[[126 105 112 118]
 [146 153 122 117]
 [100 123 149 140]] -> 149

[[149 117 107 134 142 131 141]
 [115 125 117 149 107 153 134]
 [111 119 132 130 115 131 153]] -> 132

[[142 141 140 145 121 118]
 [116 126 130 111 138 127]
 [133 138 134 152 142 144]] -> 134

[[121 124 124 128 127 124]
 [127 149 137 130 115 120]
 [127 119 147 100 144 139]] -> 147

[[148 150 118 140 114 121 135]
 [132 121 156 153 132 152 102]
 [114 121 140 156 119 151 123]] -> 140

[[152 114 129 118 129 134]
 [117 127 110 135 135 139]
 [130 149 124 123 125 134]] -> 124

[[127 121 100 133 146 119]
 [128 142 112 148 112 155]
 [127 120 102 144 130 129]] -> 102

[[125  99 100 117  98]
 [126 105 129 117 102]
 [148 148 107 113 125]] -> 107
---
[[130 127 122 113 136]
 [126 121 129 131 130]
 [136 107 127 120 126]]	120

[[117 125 144 103 134 117]
 [103 132 129 134 117 137]
 [148 129 145 141 135 139]]	135

[[120 114 131 126 127]
 [145 145 119 120 130]
 [148 156 121 129 133]]	129

[[124 133 154 154]
 [125 125 127 118]
 [132 121 106 128]]	106

[[124 118 117 120 135]
 [104 129 117 125 118]
 [134 140 117 136 121]]	136

[[144 114 110 148]
 [125 102 140 149]
 [150 148 114 123]]	114

[[113 118 135 117 134 122 106]
 [144 137 132 109 122 154 125]
 [151  99 157 103 125 117 120]]	117

[[124 123 125 129 130 134]
 [121 141 134 145 107 121]
 [135 125 133 124 147 131]]	147

[[142 129 143 115 109 152]
 [144 150  99 106 125 111]
 [106 115 112 146 141 144]]	141
---
[[124 126 141 126 129 153 112]
 [132 110 100 113 145 127 140]
 [148 131 134 127 134 109 119]] value 134

[[146 110 122 125 121 122]
 [147 124 129 125 157 126]
 [140 103 137 112 100 134]] value 137

[[132 121 131 127 122 139 119]
 [136 131 135 117 120 135 129]
 [127 131 102 132 132 128 137]] value 102

[[156 115 119 126]
 [141 136 149 131]
 [129 137 120 131]] value 120

[[148 149 134 138 133 133]
 [122 128 138 110 106 111]
 [104 121 105 141 136 127]] value 105

[[122 127 106 129 132 111]
 [121 127 109 129 132 111]
 [137 132 128 123 129 134]] value 128

[[117  98 119 138 142]
 [146 130 153 129 115]
 [126 128 117 127 127]] value 117

[[136 131 111 123 127 134 110]
 [121 131 141 117 123 151 143]
 [154 128 140 122 147 135 137]] value 140
---
[[127 110 113 117 149 141 138]
 [127 128 128 129 126 104 121]
 [127 128 128 129 128 113 127]] ==> 138

[[107 111 106 101 120 111]
 [138 144 128 123 114 142]
 [136 128 122 150 129 153]] ==> 111

[[116 154 121 110]
 [147  99 120 124]
 [144 123 125 134]] ==> 110

[[132 127 140 115 109 118]
 [130 151 123 140 123 121]
 [148 137 122 139 137 133]] ==> 118

[[139 107 144 105 138]
 [128 129 135 125 131]
 [121 122 143 132 124]] ==> 138

[[133 115 149 137]
 [114 107 144 147]
 [102 125 148 138]] ==> 137

[[121 123 126 127 129 145 135]
 [119 115 110 104 125 121 111]
 [143 137 127 143 132 110 128]] ==> 135

[[146 125 122 135 141]
 [100 131 125 131 123]
 [116 135 136 132 122]] ==> 141

[[107 137 119 138 125 141 141]
 [124 143 112 116 128 118 111]
 [138 114 152 137 134 133 132]] ==> 141

[[107 132 133 122]
 [153 130 124 130]
 [130 141 110 124]] ==> 122
---
121  138   98  128
154  106  111  131
101  134  114  136
result: 111

129  128  129  128  130  127
120  106  132  138  101  111
result: 129

149  141  143  118
137  136  129  126
result: 143

147  127  139  126  117  157
116  138  132  151  149  139
result: 139

154  132  126  130  138
142  131  124  110  112
result: 126

118  126  146  123  144  123
113  133  150  124  149  118
result: 146

112  145  138  152  121
119  123  116  118  114
119  142  137  147  126
result: 116

137  140  127  127  122  118  107
117  104  120  123  141  141  150
125  116  115  138  137  148  155
result: 120

130  113  140  138  124
121  114  146  132  120
150  113  150  144  136
result: 146
---
[[122 112 108 117 103 119 149]
 [125 124 118 115 114 128 141]] ans = 108

[[126 101 127 107 119 132]
 [146 109 136 104 113 116]
 [113 131 146 151 133 146]] ans = 136

[[118 116 123 117 119 121 122]
 [155 147 135 133 155 154 138]
 [132 142 123 152 124 120 122]] ans = 135

[[152 104 104 103 105]
 [120 132 132 126 125]] ans = 104

[[125 135 138 134]
 [129 119 147 142]
 [131 150 129 129]] ans = 147

[[137 118 127 121]
 [150 112 155 124]] ans = 127

[[117 123 123 133 108 119 139]
 [105 124 128 123 120 114 137]
 [130 130 132 131 131 127 129]] ans = 128

[[120 119 120 111 134]
 [122 117 121 114 135]
 [125 119 116 106 136]] ans = 121

[[113 141 100 110 101]
 [124 139 104 110 105]] ans = 100

[[113 104 118 149 117 120]
 [111 120 114 106 154 145]
 [107 104 136 144 130 111]] ans = 114
---
[150, 157, 128, 128, 123]: 128, 157
[122, 122, 126, 156, 145, 124, 110]: 156, 156
[152, 141, 105, 114, 157]: 105, 157
[104, 119, 141, 128, 130]: 141, 141
[154, 123, 99, 122, 116]: 99, 154
[153, 135, 109, 128, 125, 133, 123]: 128, 153
[134, 143, 123, 154, 135]: 123, 154
[139, 150, 122, 112, 143]: 122, 150
[100, 104, 109, 116, 124]: 109, 124
---
130  121  118  138  127  143
137  131  145  107  133  103
137  128  142  135  132  125
113  134  111  137  132  117
119  127  119  145  127  136
125  124  134  132  131  140
140  133  127  134  128  137
137  131  107  121  126  134
125  126  107  109  132  143
124  130  120  135  120  138
130  130  142  129  118  135
129  122  132  146  128  130
⇒ 130

129  123  116  132  120  128  131  131  135  137
143  133  124  137  122  128  131  128  131  138
137  124  116  135  118  127  132  131  138  145
133  120  114  136  110  131  132  131  139  149
131  127  135  129  124  134  121  127  122  125
139  117  123  132  105  144  125  130  127  140
143  120  126  133  105  143  123  130  125  138
148  130  122  138  120  127  127  129  131  135
151  129  119  142  109  131  130  132  130  148
150  127  128  137  110  138  128  129  124  139
122  122  122  128  126  130  129  126  134  131
126  127  117  133  126  123  134  128  135  137
⇒ 137

120  133  136  125  154  106  115  111
144  125  121  126  106  144  143  142
148  137  131  136  108  140  130  142
115  103  108  124  132  123  147  128
128  119  133  123  104  139  135  126
134  118  122  111  139  117  121  128
123  147  134  142  136  123  116  123
136  106  125  115  117  140  138  135
⇒ 135

121  123  149  120  148  129  143
110  111  145  110  146  119  146
155  134  132  139  142  127  120
154  147  118  153  127  138  134
137  138  139  134  137  139  131
⇒ 131

130  142  122  115  142  132  141  110  138  135  131  139  123
123  136  122  128  134  153  123  138  121  122  114  117  135
135  129  118  136  131  136  138  109  133  135  125  127  133
123  125  138  145  122  135  117  118  125  138  113  121  142
153  148  124  108  121  106  122  135  127  139  106  126  126
128  141  121  126  147  154  129  128  134  132  113  128  146
120  128  143  137  126  124  115  107  125  128  121  123  122
115  129  141  136  118  118  114  113  140  132  117  123  135
138  139  138  142  128  130  123  123  120  111  117  129  109
144  135  125  140  122  132  135  122  143  122  122  133  113
⇒ 113

123  126  108  141  139  129  126  122  122
127  133  129  113  123  127  112  118  128
124  148  123  143  136  123  122  136  125
131  129  125  137  127  133  125  113  156
125  127  136  136  136  114  127  138  147
136  137  118  143  127  123  126  118  148
139  123  125  127  133  123  124  150  131
150  133  121  127  115  133  118  121  122
140  129  124  140  123  127  111  113  128
148  130  118  123  121  116  126  139  116
121  132  118  122  137  140  115  137  109
⇒ 109

105  116   98  136  108  122  125  149  114  105
128  110  122  123  121  131  132  124  119  116
135  106  117  124  121  130  125  124  131  117
137  128  129  115  128  118  140  123  134  128
106  113  103  136  112  128  129  143  107  106
120  133  129  127  126  119  136  137  133  132
100  119  107  139  115  128  129  151  112  115
109  105  106  132  109  126  128  144  113  108
⇒ 108

112  134  134  145  129  138  122  130  127  143  142
139  119  111  108  135  104  124  119  149  121  116
113  140  139  141  122  140  135  129  112  139  145
132  135  130  134  130  123  136  107  119  117  134
112  139  144  147  120  150  132  137  108  140  144
144  120  117  108  131  110  131  121  138  114  114
131  133  132  128  125  128  137  120  117  121  131
134  122  127  118  125  128  129  138  129  125  118
133  133  138  139  125  139  135  124  111  118  129
⇒ 129
